In the data rows, the value 128 means zero.
Some points, one per row:
[109 134 170 108 121 163 143 109 118 115 106 135 131 149 126 140 159  79
 151 100 148 117 110  76  76 139 125 113 148 123 125  89 128 141 134  97
 147 110 139 116 124 125 130 120 142 116  88 139 152 123 135 103 131 140
 178 140 148 138 119  89 177 146 127 109]
[ 53 134 113  63 108 135 159 141 117 117  98 141 136 181  92 181  76 149
 135 134 165 136 133  92 175 162 124 129 155 143 118 133  95 177 155 104
 169  73  83 100  95 138 180 160 134 102 136 143 169  98 167  66 161 145
  92 155 109 171 107 104 146 215 120  92]
[ 76 121 130 150  75  85 172  71 114 113 180 114 142 182 102 123 113  77
 131 148 182 109 121 101 125 167 114 115 163 151 128  91 113 165 171  75
 184  75  96 111  95 130 154 160 150 102  97 166  80 118 162  90 159 141
 105 147 123 155  90 113 151 173 116 107]
[124 162 138 135 105 158  95 102  99 132 167  82 126 140  98 178 119 144
  89 122 121 106 158 169  82 143  93 137 122  91 101  99 135  90 156 140
 147 135 114 171 145 157 150 152 135 156 151 134 123 133 179 112  67 154
 146 106 171 132 160  74  94 126 159 112]
[164 145 101 138  95 119  83 106 108 175 112 145  78  76 124 112 177 129
 144  82 100 170 136 162 144 133 138  86  83 111 100 180 155 136 121 145
 114 178 101 122 168 162 142  64  91 179  96 155 165 110 106 146 154 136
  81  97 136 164 163  89 137 111 143 151]
[129 101 127 145 143  91 159 175 167 125 121 152 151 123 160 129 173  94
 184 101  97 137 104  90 154 128 165 130 127 137 154 110 144 145 106 119
 102 116 169 103 175 109 111 109 130 152 111 139 128 132  98 154  70 107
 112 145 139 100 112 101 108 103 119 126]
[170 179 106 136  78 121  73  82  73 197 182 107  53  87  83 183  87 149
  75 137 108 170 179 142 183  82  91  59  81  83  69 172 184 118 162  88
 127 184 138 112 175 192 165 106  75 155 122 101 136  93 150 129 120 177
 131  53 152 184 177  98 170 103 177 155]
[116  83 153 145 146 165 141 102 168 129 147 166 139 107 154 124 103  75
 116 114  88 155 106 185 126 127 193 124 132 166 163 172 135 187  97  77
  98 117 150  58  99 105 124  75 106 159 135 170  81 111  63 164 144 109
 130 154 104 102  88  79 109  95  72 118]
[ 83 141 110 135 130 153 133  98  85 147 123 117 101 193  83  89 176 143
 147  92 181 122 135 159 112 162  79 108 145 153  94 126 114 163 186 130
 215  99 137 124 122 153 184 143 125 106 102 133 179  98 168  62 141 173
 173 113 142 180 116 163 116 155  86 140]
[165 169 169 113  77 108  61  89  86 173  97  91  80  86  96 105 144 159
 140 124  99 145 173 127 141  82  86  76  76  90  88  89 178 123 144 161
 127 185 167 164 115 177 148 115  94 152 105 123 103 103 160 128 135 172
 143  64 148 142 182 123 163  92 172 148]
[148 127 182 130 138 138 124  94 141 126 104 127 152 118 141  92 128  74
 103 159  94 130 121  84 118 161 150 157 136 118 142 127 164 127 122 104
 111 133  90 123 149 119 115 115 130 169 151 123 146 136 119 141 151 114
  92 144 155 115 130 166 135  93 124 127]
[143 100 135  95 169  82 140 162 177  69  69 130 185 119 185 182 138 165
 151  94 116  70 110 152 131  94 161 193 163 119 185  77  69  80  69 131
  78 117 138 157 100  70  61 175 176 106 159  90  79 199 101 159 105  64
 150 171 178  57 118 149 102 121 109  84]
[102  42 158 150 175  79 191 132 215  85 148 214 190 133 183  76 136  98
  76 132  69 146  40 119 183 179 239 133 152 203 210 144 159 199  70 158
 106  77 134  52 181  61  82  95 123 172 179  77  77 124  52 182 123  60
  99 198 105  61  52  96 106 119  69 145]
[140  50 176 135  84 141 147 176 209  98 113 207 160  94 206 168  77  85
  91 156  73 136  63 129  81 122 205 149 132 172 204 109 141 153  52 137
  97 131 155  77 181  69  68  89 118 159 134 146 128 142  53 198 122  52
 144 176 124  63  79  98  87  80  93 164]
[176 135  96  85 131  74  91 157 143 141 164 134 121  91 151 167 162 144
 155  98  65 122 134 132 185 161 143 133  94  86 139 154 132  76  91 172
  67 172 126 132 180 132  98 120 125 104 131  81 178 149 105 179 150 111
 123 110  96  98 160 100 145 124 159 107]
[ 97 212 153 102 106 126 107  95  42 157 116  53  68 168  33 177 109 172
  88 159 196 125 210 154 142  79  38  97 126  60  44  86 122 101 213  75
 193 128 180 198 163 199 212 165 144 161  84  88 183  95 223  46 140 209
 173  81 101 192 183 170 104 180 177  83]
[119 144  77 107 106 155 122  98 108 153  91 129 113 123 109  76 129 103
 126 113 128 147 151 107 125 152 128 111 118 130 105 185 141 152 147 106
 155 130  99 104 131 156 162 111  91 177 145 158  83 103 143 122 171 145
 121 114 146 147 127 157 118 131 126 116]
[ 76 134 101 152 133 179 146 108 114 110  86  96 136 176 109 178 115 108
 137  93 190 108 125  95 141 104 103 126 173 140 122  94 141 129 165 110
 178  89 110 152 154 123 155 155 151  92  82 118 100 137 160  82 145 132
 167 144  95 138 114 112 176 180  94 125]
[ 65  96 177 181 125  81 203 178 147  93 163 157 171 179 131 116  82 162
 169  81 171  87  79  73 155 116 151 133 183 181 154  82  94 172 146 114
 172  68 184 106  91  96 132 159 146 169 142 114 101 125 131  99 114 111
 152 168 114 131  72 111 133 135 113 117]
[141 122  93 127 139 160 116  94 132 121  76 132 129 111 141  81 175  98
 125  78 116 138 122 176 135  76 130 132 116 129 139 184 160 129 107 135
 115 139 118 143 130 121 120 117 123  90 141  77 122 137 118 129 102 112
  87 141 117 119 136  99 154  97 116 136]
[170 139 158 115  94 119  92 112 133 144  88 132 110  89 149 103  90 110
 180 163  91 153 147 162 112 169 142 119  94 107 130  94 127 111  97 167
  98 159 145 114 180 141 113  99 105 131 108 183 124 124 118 175  66 128
  81  99 109 116 135 138 118 141 151 147]
[150 114 112 113  82 152 115 167 134 150 141 142 114  92 152 153 151  88
  85 134 105 162 123 112 135 113 137 102  95 129 130  91 167 117 114  75
 113 161  85  79 125 135 116  95 110 100 183 139 106 106 114 159 169 130
 138 106 136 131 131  78 157 119 116 165]
[130 105 138 184 157 171 146 132 144 122 182 170 146 124 145  85 158  92
 155 124 110 134  99 117  91 167 156 126 136 154 143 139 118 143 125 115
 120 122  74 112  81 115 119 118 132 140  99 119 127 132 102 136 106 123
 116 137 100 133 104 107  97 110 105 139]
[133  87  85 125 116  84 132 122 170  83 149 151 169 130 180 100 155 130
  87 175 126 109  89 156 143 160 165 169 175 157 174 179  65 126  78  83
  89 114  94 153 143  78  73 146 174  97 103 166 148 172  80 137 118  80
 117 167 169  86 104  93 112  84 101 122]
[165 107  90 102 107  76 121  77 170 127 152 166 144  70 170  82 111 111
 168 116  67 147 128  88 180 105 171 137 107 103 156  90 145  94  73 115
  65 161 119 107 165 111  84 114 125 174 132 156 101 142  96 191 159  78
  84 143 172  84 125 161 107  42 157 140]
[135 176  82  61  88 117 100  72  99 129 119  72 104 116 103  87 159 177
 143 115 181 115 177 106  93 127  86 147 127  70  99 129  81  72 148 159
 108 144  72 167 120 150 137 175 164 117 168 155  88 147 155 113  70 148
 152 114  82 130 176 179 173 178 154  85]
[100  87  88 165 114 146 170  99 154 131 104 176 144 145 143  91 162 173
  78  80 124 168  96 161  98 175 184 101 141 190 151 152 171 199 129  75
 147  91 102  54 137 119 138  95  96 141  92  85 151  96 110 141  73 123
 133 157 161 143  86 121 149 121  81 150]
[150 106 135 171 156 101 137 173 153 107 158 140 142 115 153 128 111 111
 116 153  97 114 122 111 101  77 139 145 140 122 157 171 133  83  97 146
 113 137 150 145 129 100  92 141 138 162 156  71  86 153 102 172 169  87
 113 133 170  92 104 120  77  82 145 151]
[163 210  88 125  96 122  88  90  59 183 147  72  60 106  72 127 147 118
 148 167 151 136 199 113 152 127  50  89  92  60  60 168 123 100 168 110
 132 177 101 193  87 191 175 139 104 144  97 183 143 105 184  81 158 180
 167  55  92 171 202 144 142 152 200 125]
[110 171 130 102  84 107 109 100  94 142 133  85 112 146  83 172 177  76
  80  81 158 136 175  85 135 104  96 105 129 109  91 178 118 124 171 175
 144 127 170 152 128 160 170 151 137 106 186 162 130 117 166  86 158 166
 182 117  90 153 143 157 118 159 139  88]
[136 135  76 165 167 159 129  94 121 133 101 128 121 112 125 150 118 145
 180 102 124 111 123 169 166  84 119 113 117 137 122 100 130 126 127 103
 136 142 152 128 111 136 127 131 119  81  85 170  90 128 142 132  70 124
 104 114  88 138 132  93 151 130 130 162]
[140 155  70 124 137 139  91 150  97 180 101 139  83 103  88 112 151 164
  76 164 101 170 157 118  85  97 114  82  67 121  91 118 186 162 172  81
 136 152 105  92 159 182 177  95  66 132 127  98 122  72 140 136  66 163
 166  91 116 158 151  73 136 145 110 173]
[120 159 173 140 148 162 108 169 104 121 174  97 111 144 111 112 149 133
 118 138 148  87 160 146 160  98  94 123 137 109 102  92 128  96 156  93
 148 138 120 159 146 149 137 155 137 125 160 169 102 136 178 112 141 145
 146 109 175 146 146 147 123 115 160 111]
[160  93  76 130  75 181 129 143 162 127  82 177 147  93 191 130 178 179
 112  78  89 144  89 149 137 181 168 127 115 149 167  86 167 133  64  83
  88 147 163  84 130  94  80  83 117 172  92 113 166 141  66 184 157  91
 155 138 145  92 117 140  90  56 126 153]
[139 143 159 110 134 167 161  82 127 122 165  89 128 138 114 123 142 165
 170 100 135 139 142  79 133 163 115 155 113 118 120 122 151 100 138  89
 120 135 167 128 173 132 133 153 116  94 125 131 119 124 157 143 125 133
 161 132 138 125 143 179  80 133 149 119]
[119  98 148 141  86 163 135 152 142 138 128 179 127 126 130 151 108 157
 100 149 117 139  87 163  93  94 144 120 126 200 138 126 128 183 115 180
 147 119 106 101 112 117 127  83 101 173 184 116  72 107  97 126  79 124
 165 127 103 139  86  72 110  97  90 168]
[ 93 137 153  90  98 106 131  99 125  96 163  82 147 161 122 109 113  77
 135 104 156  87 134 145 149 118 107 166 165  93 134 158  83 107 135  83
 130  98 104 147 106 115 130 183 175 115 163 130 170 149 162  93 167 129
  90 142 152 132 129 104 179 158 141  99]
[136 140 183  73 110 113 100 135 114 143  79 116 106 132 108 131 101 156
 167 159 118 146 154 153 172  76 122 122 104 102 113 101 132 137 145 184
 118 143 132 122 106 151 141 125 120 136 171 158 107 101 126 124 136 154
 159 117 110 145 143 149  97 131 155 122]
[ 74 148 131 156  97  91 140  73  63 145 163 145 100 192  69 113  83  85
 158 103 194 107 155 166 107 163  90 117 157 135  83 177  95 158 190 182
 200  96 152 150 139 153 190 131 125 101 186  76 129  84 161  46 152 195
 134 103 103 194 123 166 144 183 126  97]
[176 109 100 144 118 175 128 158 160 104 144 122 154 105 172 127 119  90
 165 123 120 108 114 182 164  99 142 179 122  98 164 160 128  68  82  77
  69 150  92 135 115 103  69 153 149 135 158  83 134 179 122 178 131  78
  71 133 172  60 135  96 154  80 166 138]
[115  96 129  95 157 152 152  91 181  64 140 141 179 131 166  91 158 158
 124 144 147  84 104 152 162  97 160 194 180 125 179 171  64  97  92 162
  88  92 145 159  98  80  79 169 186 145  97 113 111 181 101 147 146  70
 155 184  97  70 112 118  85 153  98  72]
[157 132 122 143 170 123 104 124 119 157 147 135 107  86 130 101 172 149
 120  90  83 163 131  90 163 154 128  88  71 125 110 119 207 141 126 100
 119 162 177 106 169 160 134  99  90  73 100 137  87  97 126 165 105 138
 182 107 136 128 144 102 167  64 192 151]
[142 128 167 196 162 174 130 141 116 179 143 141 107 105 117 184 143 155
 104 122  80 170 129 112  84  76 139  63  79 161 110  84 176 188 161 179
 152 143  76  75 139 156 161  67  52  89 167 145 136  64 128 153 157 159
  99 112  74 149 118 185 158  90 104 211]
[132 198  76 152 156 153  86 175  55 172 130  62  72 141  51  91 120  78
 132 144 168 101 191 108 134  91  69  96  92  73  55  89 159  93 188 162
 165 154 175 157 173 192 181 140 113 158 101 144 184  94 197  86 174 191
 152  66 177 191 172 120 177 161 147 158]
Then 16 other points, each followed by its number:
[117 132 156  92 109 138 124  91 147  94 183 124 157 124 147 112  99 160
 136  98 133 101 128 126 133 170 133 181 147 109 146 153  91 102 119 153
 101 121  87 140 172 105 100 165 149 104 143  93  78 172 121 127  76 112
 131 156 121 114 144 112 161 113 113  78] 0
[118 112 170 157 138  89 135 121 120 147 170 164  96 128 119 161 108 174
 143 116 145 125 115 134  99  81 136  89 122 150 124 115 123 148 140 144
 147 124 181 104 131 136 147  88 112 142 171 121 123  97 107 119 107 145
 139 110 170 157 104 157 126 129  84 146] 1
[112  82  87 147 120 153 167 116 173  73 134 143 179 159 163 163 125 109
  97 102 140  60  96 158 157 107 152 167 167 141 175  95 113 111 100 132
 132  95 141 158  84  68  79 159 184 163 125 115 170 169 112 122 158  73
  79 179 157  92  96 155  89  96  80 105] 2
[138 105 110  95 159 158 122 115 158 117 173 143 154 125 166 130  94  88
 152 103 117 157 101 160 119 112 166 167 124 149 149 168 159 147 101  82
 104 125 120 107 141 107  99 121 128  84 182 113  93 152  95 158 127  82
 138 148 126  99 116  91 144 118 146 120] 3
[127 124 118 119  79 177 146 183 133 104 106 115 152 138 138  90 154  91
  78 135 124 112 121 108 111 150 143 148 131 111 143 182 114 113 121 130
 121 117 131 119  85 121 108 150 143  77 149  98  98 139 130 136  89 117
 105 143 105 109 102 112 153 128 125 126] 4
[111 135 152 153  90 151 122 105 116 126 133 119 127 140 122 163 159 100
  79  87 155 104 133 113  91 124 115 123 138 116 114  84 135 120 136 126
 156 128  86 141 172 134 135 145 148 110 134 131 135 131 137 112 123 130
 151 123 148 139 138 133 136 142 140 108] 5
[ 72  99 185 153 168 177 170 162 136  96 122 146 155 178 130 150  92 107
 102 122 147 110  94 115 171 136 138 112 177 170 140  93 105 167 143  81
 152  88 112 126 146 104 133 137 157 160 102 134 145 125 134 100 131 139
  99 153  87 127  80 143 168 157  53  98] 6
[149 147 114  88 166  80 108 160 117 140 131 110 112 107 122 161 164 169
 115 128 121 123 146 122 169 118 123 129 110 108 119 150 141 121 120 102
 119 143  96 147  80 137 127 125 109  78 107 144 109 123 142 136  78 142
 160 113  90 132 135  72 167 119 112 131] 7
[124 132 169 117 139 136 130 173 136  88 142  89 157 135 146 156 153 145
 136 135 182  72 125 118 163 117 103 191 152 101 144 109  65  80 112 161
 103 128 171 197 111  95  88 183 201 103 158 116 177 190 137 113  76  98
  85 143 181  93 146 120 133 123 137 105] 8
[110 193  96  88  72 117 107  83  49 150 160  71  84 164  48 104 132 168
 170 124 183 129 204 168 100 133  49  99 131  64  58 119 110  99 211 107
 191 122 118 187 136 186 196 167 132  80 107 125 117 118 213  63 142 190
 152  92 168 202 193 124 112 151 160 101] 9
[ 95  71  83 169  91  88 176 156 157  87 171 148 168 172 147 127 110 159
 178 101 155  88  79  78  92  85 154 160 188 180 159 164 111 162 123 137
 146  79 154 118 107  78 117 128 156 102 112 128 142 138 121 101 138 103
 106 171  87 109  79  86 178 136  71 127] 10
[ 67 135 119 103 176 156 159  91 108 111 130  98 136 177  93  73 136 144
 167 151 191 129 139 137 185 106 127 139 155 122 119 144 117 153 173 126
 157  95 131 129 131 122 161 166 149 156  98 153  70 129 163  66 130 147
 158 140 176 161 111 184 132 188  76  87] 11
[ 96 125  73  84 136  80 158  80 140  89 123  99 154 146 119 114  93 106
 175  90 148  88 137 131 115 177 119 157 160 108 143  96  94 129 127 128
 136  94 166 151 180 110 117 184 154 104  81 177 164 158 144 120 146 110
 147 147 156 126 112  79 155 166 114  67] 12
[ 77 101 159 141 167 139 171  71 139 107 145 148 153 174 127 167 163 171
 102  79 158 111 101 105 138 140 137 129 164 157 139  94  73 157 141  99
 168  83  96 111 104 108 138 133 153 163  92 109 169 124 129 100 101 137
 124 160 180 147  96 187  86 106  90  99] 13
[131 126 149 131 117  74 156 158 155  71 184 104 157 151 150 110 114 145
 175 135 138  64 123 181  91 109 118 177 167 110 163 172  92  86 109 114
 103 110 109 186 102  92  82 193 190 127 189 181 141 198 134 127  73  72
  79 152 117  89 111  73 179  94 131 114] 14
[112 104 183  93 133 181 152 122 162  65 127 121 183 154 155 137  97 147
 135 135 162  61 127  84  91 145 145 187 169 121 159 101  68  85 104 119
 110  91 126 169 130  84  96 174 194 177  98 169 153 190 135 122 153  84
 141 177 127  87 110 126 183 120 116  73] 15
Which three of these numbered points are nearest to each point below, looking only along the 7 directions in which the first points spread most? Their numbers follow each, nearest first.
[112 123 156 105 163 150 144 102 131 137 107 145 120 130 125 108  86 126
 124 113 123 168 122 127 169  83 147 104 122 146 129 109 142 161 128 177
 114 119  75  99 115 133 134 113 115  94 168 104  70 101 115 144  99 130
 155 134 114 134 108 139  82 113 120 128] > 1 4 7
[109 114  71 177 129 167 140 107 134 127 145 140 146 141 142 184  89 160
 106  87 124 135 118 125 162 101 146 133 146 149 130 120 128 146 126 170
 140 113 116 108  78 113 129 123 126 104 101  91 130 124 115 132 101 123
 154 136 104 118 105 162 159 125 113 148] > 4 5 1
[118 175 126  69 150 131 115 103 108  95 167  72 132 142  99 180 157 170
 118  91 166  67 170 126  79  81  78 171 140  75 111  96  69  77 151 102
 122 126 149 191 114 137 128 199 175 123 141  86 114 177 175  86 108 128
  76 124 130 120 163 153 103 186 178  36] > 8 12 5
[109 106 120 132  99  93 148  74 161  66 129 145 177 153 157 135  96 117
 136 167 164  90 109  93 104  98 144 162 182 127 154  76  89  97 112 100
 117  85  94 151 168  86  99 173 190 180 114 123 174 169 118 114 153  95
 130 158 142  91 121 134  78 138  89  88] > 15 2 14
[125  88 138 155 167 142 187 160 172  82 162 170 179 134 170 137 105 166
 118 149 142  99  73 100 135 139 150 164 172 164 182 111 113 120  98 109
 119 104 141 130 129  70  80 152 164  93  90 128 137 178 113 141  98  79
 150 170 100  87  82 136  86  88 119 138] > 2 10 15
[136 113 181 129 175  75 148 152 160  92  89 137 160 132 170  98 121 148
 149  84 122 114 106  80  86 106 146 176 158 121 166  87  89 122  96  85
  88 113  87 155 126  91  86 164 160 116 124  92 177 174 108 145  77  74
 156 163  84  73 120  92  93 105 111 105] > 2 15 0
[114 111 161 142  72  85 142 123 125 143  84 160 113 125 125 123 139 154
 166 166 138 144 118 179 185 150 136  91 130 173 121 121 120 167 130 152
 150 129 111  91 103 133 136  84  95 116 160 112 113  94 104 114 169 139
 108 118  90 141 111 127 178 108  86 176] > 1 4 5
[139 143 120 106 147  78 126 158 130 114 184 106 160 132 138 137  97 109
 183 156 130 116 132 174 176 168 116 160 142 119 138 164  97  92 124 176
 119 128 183 167 140 115 113 149 155 133 125 105 139 162 131 113 117 112
 114 151  82  90 147 109  98 113 123  97] > 0 4 14
[152  98 155 143 124 181 126  82 179 119  92 173 157  82 183 105 132 138
  78 164  79 170  93  72 133  89 184 139 115 130 172 178 149 117  72  91
  78 147 129  92  89  99  70 114 113 163 133  89 138 140  81 191 111  77
 126 149 118  80 120 128 135 104 150 154] > 3 4 0
[167  89 178 164 163 163 125 171 165 124 106 166 143  89 178 127  80 171
  99 140  62 133  84 120 133 116 168 137 117 148 168  87 136 128  71 124
  95 147 133  96 176 104  84  98 122  76 121 122  94 137  76 188 148  91
  99 150 159  86 117 139  83  75 133 144] > 3 4 1
[160 134 120 159  84 143 115 143 126 141 176 115 112 106 139 118  85  76
 134 140 105 123 134 144 109 151 126 124 118 112 123 165 111 109 116 178
 121 159 139 141  77 121 118 108 124 176 182 186  74 158 134 129 124 121
 139 114 115 124 135  97 110  94 159 160] > 4 3 7
[ 91  87 162 121 149  85 186 143 159  74  83 144 186 172 158  74 128 152
  76 114 161 108  77 129 113  82 164 170 186 160 169 160  93 127 107 151
 128  73 130 138 112  72 104 160 176 123  89 106 119 169 113 107 166  92
  71 180 163  98  92 112 176 125  86  88] > 2 10 15
[117 166 112 136 100  70 128 180  84 125 166  70 117 173  86 127 117  75
 181  81 194  85 165 116  93 135  68 144 159 106  98 179  61  92 161 162
 162 105 161 165  88 148 154 175 163  77 106 151 167 143 188  69 131 141
 153 109 174 166 152  92 155 147 163 115] > 11 5 9
[152 156 108  58 109 106 108 111 119 122 111  92 122 127 125 129 112 132
 135 107 140 121 157 117 171 131  92 165 135  76 117  93  84  84 126 181
  86 144 120 163  91 132 114 158 157  84 124  86  92 161 150 116  94 128
 125 127 159 117 166 173 146 140 162  95] > 0 8 7
[125 112 115 146 144 169 165 136 147  89 135 106 164 170 133 161 129 109
 165  81 171  65 117  82 141  80 107 161 182 113 156 118  86  89 112 165
 129 102 130 169 181  90  97 185 169 119 138 139 163 179 145 124 106  96
 136 164  84  93 108 160 118 117 132 115] > 15 8 0
Now 16 new points, numbered from 0 again:
[190 155 123 150 158  89  79  75 113 162 148 110  98  84 140 156 122  94
  86 101  85 173 140 115 111 127 117 122  82 110 109 145 178 103 128 157
 105 176 138 139  76 155 120 104  97 144 155  98  70 127 121 163 161 133
 139  97 116 127 163 173 104  97 187 171] 0
[188 158 132 129 179 157  48  96  96 173 134 106  68  80 118 107 101  74
 138 122 120 160 154  78  86 158 101 101  69  91  90  92 171  98 115 139
 118 191 143 157 140 172 129  93  92 164 127 123 126 107 134 149 145 153
  74  75 159 144 178 125 120 153 169 157] 1
[150 132 124  94 143 173 124 171 153 115 111 138 145  96 159 138  82 148
 146 125 112 114 137  82 167 108 136 164 121  98 142 169  88 101  94 122
  72 151 149 157  78 115  94 139 145  79  94  97  71 160 109 151  91 102
 164 135 181  91 136 185  87 127 142 102] 2
[ 71 178 163 141 120 108 136 181  65 183 167 111  82 171  43 100 125  84
 118 104 159 159 163 159 101 110  97  45 101 133  73 148 199 195 223 108
 213  99 168 100  78 184 234  96  79  88 176 147 128  34 192  70 127 216
 183  88 149 231 114 160 132 200 124 153] 3
[ 96 122  69 122 132  96 139 131 111 146  87 133 115 158 108 150 164 108
 130  87 166 159 115  86  98 161 127 122 136 164 105 122 104 169 153 159
 163 119 171  99  93 140 162 104 126 174 117  76 131  91 138  87 148 150
 117 117 103 160 111 161 146 166 143 149] 4
[186 165  96 150 141 146  86 126  92 171 102 108  86  86 108 174  81  94
  79  93 105 154 177 132  83 127  96 104  68  93  89 153 139  84 125 146
 113 186 150 150 128 169 144  99 106 113 104 180 175 120 140 156 168 149
 100  66 176 135 195 145 170 124 176 165] 5
[ 93  67 185 155  88  92 180 149 191  56 133 173 215 168 185 160 144 133
  89 132 132  93  64  99  76 159 184 189 191 159 202 138  94 127  76 130
 109  67  74 139 106  46  80 164 192 137 101 159 141 186  95 123  80  66
  85 199 108  65  61 174  75 140  91 109] 6
[114 121  88 129 121 125 135 120 113 157 134 148 114 136 108 127 155  76
  82 177 121 145 123 175 168 175 132  90 107 156 114  93 164 179 153  78
 156 122  78  66 140 137 163  92  88 139 138 175 131  82 115 134  77 140
  86 109 142 156 101 126  76 150 127 149] 7
[106 119 123 138  88  88 148 149 145  73 127  99 173 160 148  70 164  99
 139 165 160  61 102  92 121 119 112 173 173 114 155 175  78  85 114 170
 130 100 119 183 119  91  85 189 183 152  81 176 132 195 140 110 134  87
 155 163 132  86 111  77 145 151 109  87] 8
[ 61 118  92 180 137 161 162 161 115 116  84 110 139 182  96 118 162 103
  76 150 204 110 126 171 156  83 118 131 169 154 123  79 134 177 179 163
 194  73  97 131  86 126 162 153 149 153 133 133 131 124 168  91 172 148
 114 147 165 155  84  77 160 182  90 120] 9
[116  74  96 122 178 165 150 163 168 138 131 196 141 111 171 142 126 175
 140  77  91 192  84 119 132  87 178  97 121 168 166 151 173 166  96 106
 116 120 144  65 130 105 117  85  97  87 183 132 159 104  60 177  89 109
  84 154 113 114  88 178 152 109  88 141] 10
[ 99 122 181  92 169 131 147 161 144  73 115 110 165 160 140 102 178 150
 173  76 169  62 123 128 132  99 116 170 185 133 156 165  86  83 106  87
 110  97 183 176  98  98 104 193 198 131 179 157 152 189 138 103 114  98
 114 163 172  96 124 115 103 119 137  61] 11
[ 88 107 158 178 155 113 167 130 163  73 170 118 180 165 154 174 160 122
 121  89 146  74  83 161  78 131 130 174 173 154 167 103  84 126 109 161
 126  80 166 157  86  80 101 183 180 139  86 145 176 182 126 111 148  82
 124 183 117 113  84 132 112 127 114 102] 12
[114  66 139 198  99 128 184 107 178 116 129 181 165 126 171  72 176  78
 161 137  79 137  78 103  93 167 173 122 147 206 174 163 150 176 102 154
 142  99 104  70  91  91 100  95 123  76 111 147  68 111  90 153  81  99
 102 170 170  91  68  88 109 127  58 174] 13
[ 55 121 134  73  81 156 165  82 122 101  79 127 150 176 118 107  88 117
  95 167 181 121 122 182  96 166 123 153 183 147 135 169  80 149 157 116
 166  69  97 145 179 114 159 155 158 176 187 171 158 117 144  66 109 135
 122 158  99 149 124 109 109 180 104  55] 14
[127 150 151 159  83 121 136 174 106 144 110  94 120 138  99 154 154 146
  83 123 110 122 140 136  92 125 109 123 120 145 109 134 129 132 151 184
 160 127  79 142  98 140 148 130 116 146 177 184 127 115 161 112  69 153
 155 109 155 146 138 163 148 133 138 152] 15
The same question for these:
[108 132 131  65 121 122 160 122 145  79 104 113 164 150 135 137 151 108
 111  82 159 110 134 114 129 153 116 194 180 118 150 170  85 104 124 112
 110 101  72 165 169 106 111 189 183 170  95 185 159 182 125 102 137  97
 145 173  83 113 139 162 104 183 168  53] > 8 11 12
[163 123 154 104 156 120 120 109 155 107 176 131 154  89 176 163 157  74
  76 129 120 109 121  85 116 173 145 175 132 108 153  92 103  70  89 115
  66 144 168 153 167 109  83 132 153 145 157 123 116 172  93 157 107  87
 138 152 153  77 136 154  84 148 145  98] > 2 8 11
[120 110 128 100 152 156 157 120 152  84 162 115 177 143 154 101 118 137
 158 178 163  82 115 180  80 175 141 184 167 117 165 168  80  90  98 176
 113  96 101 176 135  86  83 178 189 117 104 186 106 202 129 124 132  81
 137 169 174  78 108  79 160 157 135  81] > 8 11 12
[141 104  88 187 134 120 141 128 136 161 135 171 110 107 142 175  88 119
 159 167  98 182 111  97 120 149 154  89  91 164 126 102 156 163 121  75
 156 135  83  82  89 132 136  77  69 166 146 109  79  76  94 144 146 143
 127 122 168 137 107 107 151  71 120 175] > 7 10 0
[147 139  93 167 168 170  95 150  93 193 175 152  60  94 108 127 127  91
  96 108 104 214 141 106  98 179 122  67  81 143  87 112 139 163 137 105
 150 171 134 104 123 164 154  68  66  91 121 161 149  71 120 127 127 170
 105  82  76 161 135 100 142  63 142 192] > 7 1 5
[154 163 151  93  98 105  95  93 101 162 148  95  94 112 103 142  91 171
 135  80  86 166 172 152 111 141  89 107  87  95  95 142 153 104 156 126
 133 157 167 148 177 170 144 119 100 112  93 109 134 112 154 144 141 152
  82  90 108 136 168 180  89  90 172 162] > 1 0 5
[103 160 102 135  81 125 124 176  72 193  73 113  74 142  69 159  85 143
 143 130 143 173 174 144  82 150 106  43 101 138  75 140 162 186 189  84
 188 123  76  99  79 186 211  86  43 105 160 166 136  48 157  89 119 200
 176  85 102 196 129  80 171 156 103 168] > 3 7 15
[161 180 179 145 158 170  73 182  81 164 163 110  82 105 101 148  88 140
  89 150 138 137 161 166  77 181  99 115 107 102  85 133 128  99 136 120
 137 172 108 160 180 165 140 122 109 152 135 119 181 120 145 125 137 148
 116  81 125 155 160  92  97 127 159 144] > 5 1 15
[153 167 145 152 155 138  85 163  79 199  96 130  64 103  73 169  93 111
 171 161 115 159 159 157 125 114 104  42  71 124  72  79 162 148 172 180
 156 170 123 102 175 188 184  69  66 165 175  84  71  63 151 117 131 191
 100  55 107 179 153 139  92 133 190 190] > 1 0 5
[152  87 184 144 101 164 120 180 177 122  70 189 141  95 169  97 173 158
 131 159  95 176  68 164 126 134 181 140 109 151 161 126 125 141  76 114
  87 135 151  82 164  99  95  86 106  74 117 176 141 117  67 176  77  96
 133 152  85  96 110 171  76 104  78 134] > 10 13 2
[186 174 128  53 147  96  62 168 111 168  93 111  83  70 126 111  83 106
  92 110  75 151 179 107 163 128 105 133  57  73  98  97 202 103 117  89
  80 182 151 131 156 165 131  96  90  87 111 172 148 119 135 156  78 147
 146 101  76 128 190 112 158 131 192 139] > 1 5 0
[ 99 105 136 139 128  76 149 162 123 109 105 132 137 177 116 102 176 142
 120 167 151 103 110 109 127 166 128 146 149 146 136 182  99 142 152 119
 161  93 142 128 177 113 131 140 155 164  86  72 178 137 137 105 162 119
 121 141 109 142  99 156 109 133  98 118] > 4 14 12
[138 108 115 123 132 109 125 130 135 171  75 145 123 101 120 182 110 144
 131 116  94 176 121 176 170  77 160  77  93 147 128 121 192 172 138 135
 134 135 109  65 147 149 145  69  67 106 158 130  85  73 126 153 175 137
  71 121 180 140 120 132 133 130 115 184] > 7 0 10
[145 108  79  79 159  74 127 138 152 135  94 166 135  99 159  80 136  97
 125 114  95 184 120 139  87 170 170 136 109 149 153 102 149 151 108 174
  97 143 138  79 114 117 110  79 100 155  87 118 172 113  85 168  89 108
 173 142  98 108 119 138 149 120  76 125] > 10 13 7
[146 146 143  94 134 149  94 145 127 154  88 141 111  98 139 105 115 131
 110 160  89 150 153 120 175  76 144 110  92 117 114 173 133 138 123 142
 100 161  81 111 156 148 126 100 100  95 155 141  94 115 112 134 169 142
 131 100 113 122 149 154 146 133 138 136] > 0 15 1
